In the data rows, the value 128 means zero.
Some points, one per row:
143 96 89 144 112 112 97 84 104 119 136 123
156 62 76 169 121 63 54 62 103 82 130 109
146 185 176 141 153 187 187 186 168 174 155 163
111 132 129 109 127 128 134 130 121 125 118 122
154 47 97 188 133 58 60 74 114 75 128 100
153 67 80 166 121 68 60 66 104 86 130 111
115 117 115 111 108 120 122 114 108 121 109 118
120 125 125 102 130 130 130 130 125 120 119 127
71 108 150 79 147 95 131 141 157 78 64 68
131 167 169 123 150 161 167 177 157 154 140 142
126 86 84 127 92 92 80 81 96 103 122 112
111 118 107 112 109 124 129 125 107 127 116 124
117 154 142 113 135 140 149 147 135 146 119 137
146 203 192 143 161 193 207 196 180 188 157 175
105 132 106 101 119 127 121 118 116 128 116 126
144 90 90 150 116 86 79 84 109 97 134 121
103 135 108 99 120 128 124 120 117 130 116 127
115 144 135 104 132 131 140 139 138 124 116 122
113 122 125 113 128 113 129 120 125 113 115 114
146 45 74 160 113 62 35 49 92 83 130 99
116 104 102 101 113 109 93 97 98 114 113 115
134 49 93 147 110 60 64 73 96 68 115 89
125 107 87 116 92 110 95 96 82 112 118 115
111 154 152 101 151 137 150 160 162 128 105 113
109 90 110 116 114 88 100 95 114 88 105 92
119 130 134 122 136 137 139 143 136 140 134 130
141 98 93 156 112 107 92 95 106 120 132 123
156 47 76 161 114 62 41 63 102 82 136 104
116 134 137 116 133 126 138 131 141 119 116 119
111 96 107 107 110 101 94 109 109 95 94 95
Then 10 other points, each followed by its number:
111 129 127 110 128 119 134 125 124 118 116 117 0
127 144 134 119 122 143 138 136 123 141 127 132 1
174 196 184 173 150 197 204 197 167 188 184 188 2
160 69 106 181 131 68 76 90 124 91 137 112 3
120 132 139 113 130 133 133 137 123 125 118 121 4
125 131 135 115 141 131 133 126 130 121 122 116 5
138 141 118 138 113 137 129 120 111 138 143 140 6
173 72 105 185 137 85 70 92 125 110 154 126 7
108 126 117 105 109 118 121 120 106 115 117 117 8
126 113 96 126 103 127 105 105 102 131 122 139 9
Which of these numbered points is nearest to each point below, looking only along the 4 directions in which the first points spread most? Its number follows each.
92 134 119 97 124 124 129 128 132 120 100 106 > 0
111 138 137 103 129 138 141 147 137 125 121 119 > 4
212 234 212 205 173 236 236 227 201 234 215 219 > 2
107 136 131 110 125 133 137 135 129 132 119 123 > 4
129 114 97 129 105 130 106 106 104 134 124 143 > 9
161 199 197 156 158 199 212 192 175 196 172 190 > 2
111 140 141 103 134 142 151 147 140 127 115 122 > 4
116 128 130 121 120 127 135 126 117 126 124 126 > 4
46 107 160 53 157 91 130 151 161 72 47 55 > 0
169 45 77 199 122 52 40 59 107 63 135 104 > 3
213 238 213 205 172 241 239 229 201 238 216 221 > 2
110 133 137 107 137 129 133 139 146 130 119 127 > 5
209 238 217 201 175 240 240 233 205 235 214 219 > 2
107 126 115 101 100 124 128 117 100 122 113 123 > 8
127 146 135 123 117 144 140 135 129 144 130 139 > 1
116 144 134 104 130 131 139 137 136 124 116 123 > 4
122 113 106 129 100 117 113 102 97 126 127 132 > 9
171 214 209 168 178 216 220 216 189 200 185 194 > 2
110 120 111 106 105 121 121 119 102 124 110 115 > 8
108 138 130 112 125 136 139 136 128 135 121 126 > 4
167 65 105 192 136 68 76 83 118 89 139 117 > 3
127 104 105 137 118 109 104 102 112 115 136 123 > 9
130 128 107 115 122 137 128 123 109 135 132 137 > 6
184 70 104 197 132 88 74 82 123 101 151 133 > 7
108 113 137 109 132 113 125 129 138 100 109 97 > 0
125 147 138 121 119 144 142 137 132 142 127 137 > 1
177 68 104 190 139 81 65 89 126 108 157 126 > 7
207 229 207 201 171 234 225 217 189 221 215 220 > 2
175 73 92 194 125 92 71 84 113 106 152 129 > 7
145 93 86 146 112 111 94 80 103 118 138 123 > 9
119 107 100 128 97 113 107 97 92 122 124 129 > 9
94 125 101 92 91 134 119 108 98 113 104 105 > 8
100 121 104 86 96 134 117 106 94 127 111 110 > 8
220 246 221 212 177 249 247 237 209 246 224 229 > 2
126 90 86 127 95 94 84 85 98 104 122 113 > 9
124 135 138 126 132 130 138 138 136 136 126 125 > 4
